(in the rows, 128 means zero)
One hidden turn or mirror swaps the rows below in pairs. Which row is each named row swapped with?
The rows were stretched afterwards, more along some directions than others.
Vake: [127 122 139 127 154 118 138 155 112 123 130 138 133  94 118 141 143 131
 134 130 121 143 148 129 147 118 129]
vosal: [122 154 118 144 153 166 119 133 149 120 113 106  95 157  91 115 127 147
 115 158  98 121 126 129 117 120 146]
gek: [120 152 120 120 133 149 136 136 113 124 101 108 108 123 120 139 126 136
 138 130  97 130 131 119 107 140  92]
nepi: [111 129 166 140 146 126 120 153 115 141 136 140 103 101 140 107 162 105
 136 128 136 146 121 113 129  98 115]
keso: [114 157 149 133 173 163 147 122 134 101 106 118  64 128 127 118 123 141
 105 186  92 120 118 146 111 122 150]
rinop: [146 146 177 121 140 140 166 137 145 105 114 120 105  87 106 127 151 149
 131 126  89 105 132 117 122 129 115]
fafo: [137 128 137 143 151 181 136 160 117 104 114 103 108 106 122 154 143 159
 123 132  73 135 116 133 125 119 134]
tevet: [127 148 127 112 137 212 139 152 128 109 100 103  95 121 113 145 129 159
  99 142 112 143 109 145  99 130 131]
mab: [100 133 122 143 155 176  93 156 136 109 129 112  87 136 147 142 146 118
 113 158 108 138 128 145 123 101 143]
Muv: [ 99 145 140 113 141 159 159 136 119 134 126 136 101 125 132 117 174 115
 121 152 130 128 116 123 134 118 104]
pov: [131 141 131 139 116 153 130 123 151 116 110 136 107 141 157 158 142 148
  88 168 105 133 135 130 150 120 125]
Pabom: [139 148 146 105 127 138 165 132 145 129 117 134 116 112 137 140 145 145
 120 113 135 132 145 111 129 129  98]
Buzan: [121 138 126 104 155 150 142 141 147 136 125 114 124 140  94 133 136 120
 119 142 136 136 141 119 122 110 149]
nad: [103 139 116 135 147 177  91 148 143 108 129 104  94 140 142 158 151 129
 107 156 109 139 123 143 123 100 141]
telog: [114 136 123 131 119 134 119 163 130 134 125 138 100  99  94 138 155 132
 132 142 136 136 126 109 150 134 120]
gizas: [124 165 172 109 133 158 124 137 146 108 133 128 113 128 176 116 153 146
  93 163 101 120 122 126 111 100 120]
sozur: [140 159 137 126 113 147 138 135 151 121  98 112 122 114  87 139 136 147
 137 149  95 118 126 110 136 156 152]
zuz: [119 153 128 125 117 149 123 152 124 115 104 115 122 132 140 131 118 136
 123 141  84 142 143 116  97 145 102]
gukaz: [132 149 150 130 113 143 105 177 130  92 132 138 108 107 118 176 173 168
 113 127  84 142 139 103 127 145 123]
puvuz: [115 165 134 104 116 142 146 119 149 111 111 108 136 126 120 142 124 170
 118 154  72 118 124 111 123 158 114]
Disez: [122 154 144 135 139 161 142 114 150 104 108 130  94 133 104 141 144 117
 119 136 126 116 141 135 121 131 135]
pep: [131 138 128 125 140 161 109 158 125 111 132 107 131 115 135 179 144 158
 131 109 105 157 117 111 144 131 127]
Sar: [117 148 127 150 133 123 128 140 164 119 121 138 105 137 114 148 147 168
  95 176  78 126 136 106 136 146 147]
tav: [145 146 147 105 120 140 158 161 130 114 127 143 124 103 128 155 149 154
 132 100 115 135 152  88 124 128  98]
Somi: [123 136 127 120 139 153 122 113 139 141 121 118 108 129 148 112 147 129
  86 139 158 135 129 160 130 116 123]
puzuv: [127 158 150 130 116 167 123 161 121 101 112 113 129 128 160 128 120 139
 120 136  78 141 139 125  97 129 110]
kube: [116 146 120 122 170 144 143 117 122 140 110 110  90 132  88 135 148 138
 127 137 112 116 127 129 127 128 121]
bisig: [132 131 126 119 112 168 138 119 141 121 118 125 117 125 122 134 134 133
  84 115 147 121 132 142 146 114 129]
Vok: [131 143 138 103 120 190 161 140 100 135 127 104 136 105 126 126 129 137
 121 124 112 133 119 134 121 134 113]
Tok: [104 160 146 140 121 121 123 163 118 121 127 138 105 141 132 122 154 133
 117 165 110 131 144  93 104 135 105]
sotom: [125 139 138 113 143 161 163 162 100 118 129 134 109  87 114 135 150 116
 153 112 120 142 113  96 134 122  97]
ruror: [141 145 143 101 126 146 167 152 132 120 125 145 118 102 127 150 149 146
 133 104 133 137 147  93 129 129  93]
ged: [116 131 121 124 147 150 119 115 140 142 124 122 114 136 148 119 148 129
  87 142 158 141 125 162 134 117 130]
lonu: [111 145 131 107 144 120 153  94 152 135 122 130 105 131 120 134 152 129
 107 171 110 131 127 123  92 123 114]
tib: [119 146 152 115 155 116 128 118 135 132 128 132 101 125 147 137 151 105
 123 159 130 110 114 119 139  96 113]
bab: [101 161 150 127 142 170 115 152 105 116 115 128 114 134 146  99 141 130
 101 169 121 143 116 138 138 112 121]
Kudin: [111 145 118 116 169 138 146 112 119 138 112 113  89 126  91 143 147 137
 126 142 112 115 121 130 121 127 120]
bubod: [104 149 154 120 124 162 134 162 139 114 115 145 115 124 133 114 153 141
 117 132 117 146 119 103 133 131 122]
Nekuf: [114 154 159 105 142 129 115 127 142 127 142 145 107 119 152 119 170 137
 104 165 132 120 108 111 124  97 116]
Fod: [123 150 122 127 120 157 128 151 115 117 104 113 123 127 135 134 118 138
 129 132  92 139 136 122 100 145 100]
tozi: [117 155 116 120 148 147 141 128 113 132 105 108  98 127 101 136 132 138
 139 131 100 121 130 118 115 136  97]
nosug: [118 135 121 124 137 148 117 107 139 142 128 118 119 135 153 116 150 127
  91 141 153 138 125 158 127 117 121]
kovan: [114 153 145 109 124 123 117 140 139 131 137 143 100 110 127 125 173 140
 111 167 129 115 111 102 136 110 113]
zor: [107 144 131 131 161 147 147 138 138 122 132 134  88 126  98 114 149 123
 126 152 120 118 140 148 119 140 152]
Dosip: [131 163 150 127 113 167 128 154 133 100 113 111 127 126 154 131 122 143
 116 140  80 133 137 123  93 137 110]
bodim: [116 136 145 144 149 146  98 159 130 132 133 126 104 134 142 117 158 144
  81 167 149 129 124 144 130 105 152]
lopi: [126 158 169 116 142 160 121 134 140 108 130 122 121 130 173 117 141 145
  93 163  91 127 120 131 102 102 126]
kivo: [109 136 128 127 164 149 127 157 149 123 106 140  90 126 110 119 122 113
 116 155 129 132 132 128 152 114 152]
Dom: [123 157 141 125 163 154 142 120 138 113 119  99 101 117  98 118 133 148
 117 142  83 132 127 130 126 144 135]
Peg: [128 131 134 158 128 165 128 155 142 117 118 125  97 106 100 150 155 147
 105 129 110 145 132 143 161 142 161]
Rem: [129 167 168  89 161 125 143 145 165 126 120 127 100 118 120 150 160 138
 121 157 130 105 122 132 138 112 124]
Lepos: [105 162 147 139 137 152 144 141 129 132 100 120  88 115 100 103 130 130
 127 177  86 118 105 121 137 135 134]
Bebep: [105 130 118 138 150 162  85 136 143 122 135 115 105 141 158 142 154 123
  94 150 128 142 129 162 129 101 145]
bim: [133 148 143 131 107 148 108 175 124  94 131 136 112 105 116 172 171 175
 107 125  84 141 135 105 124 149 129]
nar: [119 147 139 130 135 137 111 147 129 109 138 126 118 131 140 154 137 150
 127 115  88 168 120  99 110 118 114]
paza: [111 127 120 129 143 154  96 121 139 132 130 114 115 137 160 133 153 121
  92 141 143 142 126 164 127 104 134]
zan: [117 137 125 124 171 157 134 108 140 130 117 106 118 110  99 122 111 140
 145 140 115 126 104 131 121 117 149]
lil: [139 161 147 100 113 190 157 149 116 129 109 107 125 105  98 134 142 158
 116 140  94 114 119 135 134 137 112]
Doga: [124 161 178 144 141 150 115 185 136 105 100 129  91 111 131 148 163 155
 126 150  89 135 129 118 138 139 125]
dupoz: [125 140 146 131 168 143 120 136 144 112 127 125 116 113 139 148 160 154
 108 161  91 140 101 130 146 117 145]
bodeb: [112 156 145 152 127 143  92 142 131 113 116 126  99 129 111 133 160 160
  88 170  84 134 116 140 132 149 149]
foz: [116 130 128 145 107 153 124 134 132 112 131 153 106 116 152 155 156 150
  97 149  96 155 134 134 148 127 126]
Bosi: [122 153 127 126 125 154 132 147 119 116 107 106 120 130 133 128 117 132
 130 138  85 137 136 118  95 141  96]
kobuf: [127 139 136 111 140 135 147 115 137 146 124 134 120 120 144 117 147 132
 108 128 160 133 133 139 139 115 112]
talu: [120 157 138 129 124 197 149 150 124 125 125 115  88 121 107 105 145 140
  93 144 127 117 115 126 126 130 125]
tade: [112 150 148 107 136 123 113 142 137 134 136 143 101 110 124 128 170 142
 113 163 129 122 108 106 139 110 115]
rilo: [143 150 151 118 117 145 126 176 129  93 131 138 118 100 120 178 163 167
 129 110  93 138 144  89 118 139 111]
Tad: [127 137 129 117 135 135 144 109 141 147 125 136 122 125 140 115 142 134
 104 126 160 136 129 132 133 119 114]
fom: [132 127 139 155 121 160 131 117 129 114 121 132  85  93 126 115 136 115
 119 138 130 129 116 144 136 124 163]
Tefe: [125 157 162 119 127 167 125 143 137 109 117 114 122 132 172 115 125 137
 101 147  92 133 126 129  96 111 121]

Swapped with bodeb: telog
Swapped with bodim: Tok
Swapped with fom: sozur
Swapped with gek: paza
Swapped with pov: Vok
Swapped with mab: kube
Swapped with vosal: zor
Swapped with kovan: bim

